One vector is turned by the same rotation once a tick. Each row is the vector after some number of ticks, and that number follows the row.
The counts run from 0 to 463.
[ -7   9 -29  -8  20  10 -20  -5   1   3 -14 -25 -13  17  -8 -11   8  -8
 -16  21  -5 -27  -1  23   0 -35 -11   0  12  17  14  -7  18  -5  33 -10
  -9   3  12  12 -40  -1 -14  19  -2  -3 -21   8   9 -31   6   1 -19 -18
  -8  19]	155
[ 10   9  37 -10   8   2 -22 -21 -17 -13  23   4  -1  15  17 -15  -5  -3
   9 -19 -21   4  -7 -12  -4 -16  -6 -12   6  16   1  13  38  -7 -14   5
  -7   7   2 -21 -12  -5  -9   1  -3 -12   2  -2 -46  -2  17   5  29  17
  -5   7]	15
[ -3  -2  -8  -5 -14   1  30  -4  16  -8   2  13  -4  -1  17  19   4  17
   2 -11 -18  11   6  13  -4  37  18  -6 -14   8   9 -27 -40  19   8  17
   3   6   0 -16  14   4   9  -3 -38 -11   7 -26 -18   8  -8 -33   4  -6
  -9  -9]	260
[ -4   7  -7 -40 -20   3  14  34  -8  -2  -6 -17  24   4   7   2   0  -7
  11  11  12  25 -13   6 -11  25   3   0 -12 -13 -18 -15  -9  -7   7  12
  16 -10  -9 -13 -19  -3   9 -33   0  16  -6 -16  25   6  19  -6  13 -27
   6 -21]	423
[-13  10  20   7  17   3  -6 -45   7  16  -3   6 -13  13  -5 -16  17  12
   8  13 -51 -11  20  -2 -13  27 -12 -10  -4 -14  12  -7  -3  -2  -8   8
  -6   4   3   5  20  28 -15 -15  -5 -21  19  -2 -14  10   3 -21 -12   9
  -7  16]	294
[ -1  -1 -20  -4 -16  15  38  15  11  -4 -20 -25  -6   6 -12  -3   4 -15
  -8  17   2 -23  -9   2   4 -24   2   2   1   5  -8 -21  23 -16  13  -9
   1  11  -3  24 -20  -8  -2  17  -3  13 -32  -8  25 -11   8  12 -29 -30
   7   3]	160
[ -2  11   7  23 -20  13  34 -23   7  -2   1   8  -8   4  -2  -7   7  -4
  14   2 -45  -6   2 -18 -12  21  -8   2 -11 -17 -21  -3  -2 -20 -36   3
  -5  11   0   9  40  25   0 -13  12  -7  11  -1  -8  10   3   2 -21   8
  12  15]	299
[ 10 -30  -4   0  16  12   6 -24  24   5   5   9  -7   2  12  15  10  15
   0   4 -16   8   3  15 -14   8  -2   3 -16   2   2 -17 -29  25   2   7
 -13  23  12  -5  24  11  -3  -5 -35 -18  44  -8 -22  -6 -17 -23  26  14
  -2 -11]	264
[ 25 -22  33   3  -8  11   9   2  -6 -22  33  17  -6  -6   7 -18  -1  -2
  15 -24 -25   2 -19 -33  -3  -9  -3 -28  -4  21 -19   6  19 -13 -22 -10
  -7  18   5  -8   8  -8   3   2  -4  -9   9  -1 -24  16  -9  16  21   7
   2   6]	11
[  3  -5 -25  -5   1  15  18   5  11   0 -18 -27 -13  10 -18 -11  -2 -18
 -10  31   5 -23  -4  11   0 -41  -2   0   4   5  -2 -20  27  -9  12 -17
  -9  10   6  26 -17  -4  -9  12  -4   4 -19  11  36 -15  -4  18 -14 -34
  11   6]	158
[ 12 -20   9   2  19  -8 -21   1  -7  -5   6 -21  -6  -7   2 -18  11  -2
  -8 -10   5 -23  -9  -1  31 -52 -25  -5   9  24  22   2   0 -16  22  -5
  -9  25   6 -10 -34 -16  -5  29  -7 -13 -11 -11 -10 -18  -8  -1   2  -1
 -11  10]	180
[ -7   6  -3   6 -12  17  -8   6  -2  24  -1   9   9 -17  -2  -4   4 -29
  33   7   4 -19  10 -17   3  24 -17  11   6 -37  -3  14 -45 -12  -6   0
  -3   5  13   8  11  14  12  -9  24  -3   2  10  -5  -4  15   5 -30  16
  26  10]	107
[-20  -4 -12 -13  -7  19 -20   7   1   8  -6   5  22   2  15 -13   3 -19
 -11   5  -2 -28   7  13 -11  10 -14  15   3  -8 -22  16 -24 -12  26 -24
  -5   6   1  15 -44   5   2   6  22  21 -14   2  -5 -25  22  -5 -39   4
   7  11]	138
[-13  13 -10 -14  11  -4 -25  -3   2   4  -5  32   4  -2  21  31  -9   6
 -11   5  15  24  -3  16 -12   9  17 -16  20 -17  20  20 -12  16   3  11
   6 -21   1  -5   3 -25  -1  -3 -26   0   0   1 -41  -4  16 -18  23  -3
 -19   4]	56
[ 12  26 -21  -2 -16  -4  11   2   2  -5  -1   7   0   0  32  20 -15 -11
  13 -24  17  15  -3  15   3  -7  24   8  -2  12   7  -7 -29  30  -8  14
 -11   7  15 -20   5   3  16  -2 -23 -22  -1   2 -30 -13   1  -2  34   6
  24  -8]	246
[ 11 -27  -3   7  13  11  10 -25  26   3   8   0  -7   6   6  18  17  18
  -8   7 -23  12   4  17 -21   6  -5   4 -23  -1  -3 -19 -15  15  -5  12
 -13  21   9  -4  32  14  -3 -15 -28 -11  42 -10 -17  -8 -14 -17  28  13
  -5 -12]	265
[-10  -5 -18   7  25  19 -13 -10  15  -6  12  10 -13   3 -15  14  11  12
 -36  18 -12  -9  -4   7  -6 -13   6 -24  20  10   9   5  40 -10  13 -10
   2 -20  -2  22   3 -26 -14  13   9  17 -19   8  -2  -9  -2  -2 -13 -15
 -26  24]	349
[ -3  14 -21   9  27  23 -29  10   0  18  -3  10 -15 -17 -16 -14  29 -17
  14   7 -24 -21  -5  13   1   6  -7 -15   4  -5   1   8 -29   3  16 -28
 -16  -7  33  21 -21  13   4  -6  17  10  -9  20  26 -10  -2   0  -8   7
   2  25]	124
[ 22  19   9   0  -5 -16  14  13  -8 -11   5 -18   2   6  17  -9  -4  -6
  17 -21  13  18 -15  -9  21 -35   4  -5   2  12   2 -11  26   0 -19  10
 -10   5  12 -14 -10   2   7 -23   8 -22 -11  12  20  -1 -10  17  49 -10
  31 -14]	215
[ -8  -6   9  20  23   8  17 -21  16   8  -7  22 -18 -10  -5  -2  27  23
  -1  -3 -52  -4   4   2 -14  26   0 -21 -11 -16   2   0 -17   3 -15  -3
 -13   6   9  16  20  22  -2  -3  -9   4  14 -12 -14  25  -3 -20   0  16
 -23   8]	291
[  0  15 -13 -16  -9   6   8   1  10   2   4  23  -5 -10  -3  31   4  -2
   7  18  -5  11  -2  -8  -4  36  18 -22  20  -5  19 -12 -16   4  12  30
  29 -19  -6 -10  28 -18   3  -7 -35 -18  -1  -4 -13  -2  -7 -24   0 -27
 -10   4]	64
[  5  -4 -13   0 -11  14  -2 -14  10  20  -1  -1   3   0  -7  32  -4 -19
  16  35  19  13   4 -14 -14   2  -9  13   8 -38   8  -4  -9  -4 -13  28
  14   1   3  -1  54  -4  -1 -16  -7 -17  26  10 -22 -22   3   3   3  -2
  20  -2]	75
[ -7   2   0  11  11   1  19  -9  11   5  -6  28 -21 -15   5 -12   1  12
  26  -2 -30  -3  14 -11   4  20   4 -21  -2 -17  20  -1 -46  15 -17 -10
 -15   9  13   8  27  18   1   1 -24 -15  17   1  -7  32 -17 -12  -8   9
  -4  12]	288
[  2  -6 -28  -1 -10  14  32  13  11  -4 -20 -27  -9   5 -16  -7   0 -14
 -11  24   1 -18  -8   4   2 -35   0   3   2   1 -10 -24  28 -14  12 -13
  -4   7   1  26 -14  -5  -7  14   2  12 -24   4  36 -13   0  16 -19 -34
   8   3]	159
[  5   2  22 -16  10  -2  -1  13  -7  -8   4  43   3  -8  23  -7 -21   1
  19 -18   2  20 -13 -14  -6  -3  24 -37  12  -6  -5  22  10  21 -19 -20
 -12  -8  12   6 -12  -8   0  -1 -21   2  -7  12 -19  23   6  16  38   2
   2  -4]	26
[  2   1 -10  23  10  19  14  14   6  21   1  17 -15 -31 -28  22  40   0
  17   8 -24  -3 -15  -4   7  27  -4 -18   1 -28  20  -4 -33 -11  -3  11
   1  -8  18  13  26  -2  12 -10   6   8  -2 -10   5  12  -1 -11  -6  -1
 -17  15]	94
[ -1  19 -24 -26 -11 -10  18  21  10  11 -37 -18   5   6  13   3 -20  -6
  15  27  16   7   5  12   2   1   6   8  -1 -19  11 -14 -39  11   9   5
   9   9   0   0 -11  12   1  -3 -36 -15   9  -8  22  -4   1 -19   1 -22
  11 -13]	451
[ -5  11 -17   4  12  12   0   9   2  17  -6  12 -15 -22 -25   8   7  -1
  28  27   2   1  12 -16  15  11  -3 -15  12 -30  38  -1 -39  -2  -4  10
   6 -15  11  -2  38   2   5 -14   1 -14   9   5  16  18 -14 -10 -10  -8
   0  14]	91
[ -3  18  -2   0 -22  26   1 -19  10   0   9  23  -8   2  10 -12  -7 -23
  11   7 -26 -29   5 -19 -13  22   7 -11  19   1 -23   4   6  -2   4 -16
   5  -3   5  28   8   2  -4   5  -1 -13 -15  38  -6 -18  -1   9 -36 -10
  28  22]	328
[-11 -52   6  -9   4   5   7   8  15  -3 -12 -20  16   5   4 -12   1   9
 -33  10  11 -11  -4   8  -3 -27 -16   9  -5  -9 -13  -3  18 -20  21 -17
  -4  19 -18  20 -36 -15  -9  20   0  26  -2 -20   4 -10   7   2 -15 -10
 -14  -7]	168
[  9  -8  -2 -15  20  13 -32  24 -18  -3  22 -16  12  -3 -14  -4  21  -3
   1   6   7  21 -21  -1   4 -18 -20 -14  -2   2   1   4  16 -17  -6   6
  -2  -5   7 -22  -8 -13   5 -36  28  18   8 -10  18   0   4   7  43  -2
 -13  -2]	405
[  8 -33  -7  11 -18  -1  17  29   2 -24  11 -17   6 -10  -1 -12   4   3
 -20  -9   7 -13 -13 -17  25 -36 -19  -3   2  24  -4  -2  -7 -37   3  -8
   0  24 -11  -9 -14 -29   5  24   2   3  -7 -24  13   7 -22   0 -12 -18
  -8   7]	176
[ 15 -23  10   2  23  -4 -22   5  -4  -1   6 -22  -9  -6   1 -19   6  -4
  -7  -4   7 -19  -9  -3  26 -59 -24  -6   8  16  20   2  10 -11  14  -8
 -12  23  10  -2 -31 -14 -11  24  -6 -17  -2  -2   0 -11 -11   6  16   1
  -9   7]	181
[-14 -11  -9  19   6  19  -6  15  -2  15  -6  15  16 -19  -4   5  20  -6
   5   0  -2  -7  -4   2  -4  10 -16  10  -7 -40 -14  27 -35 -20 -16 -10
 -13   2  14  14   5  10  13 -11  43  26   5  -5  -6   3  18  -1 -18  26
  -1   8]	110
[-13  16  -6  17   4 -10  13 -23   2   9 -18  12  -4   6  16  17  -8   5
   4 -11  -9   5  10  15  -4  -2   0  12  -9 -17  22   9 -26  10 -23   9
 -22  13   7 -10  17  15   2   8 -11  -8   9 -23 -60   6  22 -17  -1  34
 -10   5]	277
[-14   8 -14  -8  14  19 -12 -17   8  -4  11   2 -16  10 -19  10   0  -1
 -19  27  -9 -17   8  -4  -2  -9   3 -19  25  11  21  -7  46 -10  24  -2
  11 -22  -9  18   6 -22 -19  11   1  -5 -22  15   0 -18   2  -2 -27 -27
 -10  25]	351
[ 18 -20  28   5  -1  -8  33  27   0   7 -11 -10   0 -21   1 -16   0  -9
  13 -21  14  -9 -18 -14  29 -34   5 -10  -5  -9   2 -12  16  -1   0  -8
  -4  21   5  22 -35 -10   4  20 -14  -1 -22  -7   9  12   2  20  21  -9
  10 -16]	191
[  3  25  25 -10   2 -14   6  15 -10   0  -2   3   9  -1  33   1  -1  -4
  13 -39  11   9 -11   8  16  -3  18  -7   0   3   9  -7   1  20   5   7
  -4  -3   6  -6 -46  -3  14   0  -9 -10 -28  -6 -16   1  16  -5  43   1
  10 -23]	220
[ -8   4 -13 -24  22   0 -28  -3  12  10  -5  26   0   1  10  27 -12   8
  -4  25  19  28   6  11 -14   2  17 -21  19 -21  20  12  -5  21  -1   7
   2 -23   3  -2  20 -19 -11 -14 -29  -6  20  14 -19  -3  -2 -11  33 -13
  -9  -2]	58
[-16  21 -18  24   2   6  13   5   6 -14   3  39 -13 -10   5 -10   1  11
  -6  -9 -33   0   4 -12  -2  16  12 -28   8  -8 -10  26 -14  -7 -25 -29
 -11 -11   7  17  18   4   0   2  16  15 -11  11  10  27 -14   0 -20   0
  -6  29]	315
[  2  21   5 -27  13  12 -15  26 -21  17  -7  -7  10  -5   2   9  19 -20
  17  -8   3  10 -28  22  -1   6   3  -8  -2  -8   3  -6   3   7  14  12
   0  -9  13  -2 -46  -7   8 -19  -6  19 -25 -10  -8 -11  40  -3  34  -4
  -8  -8]	416
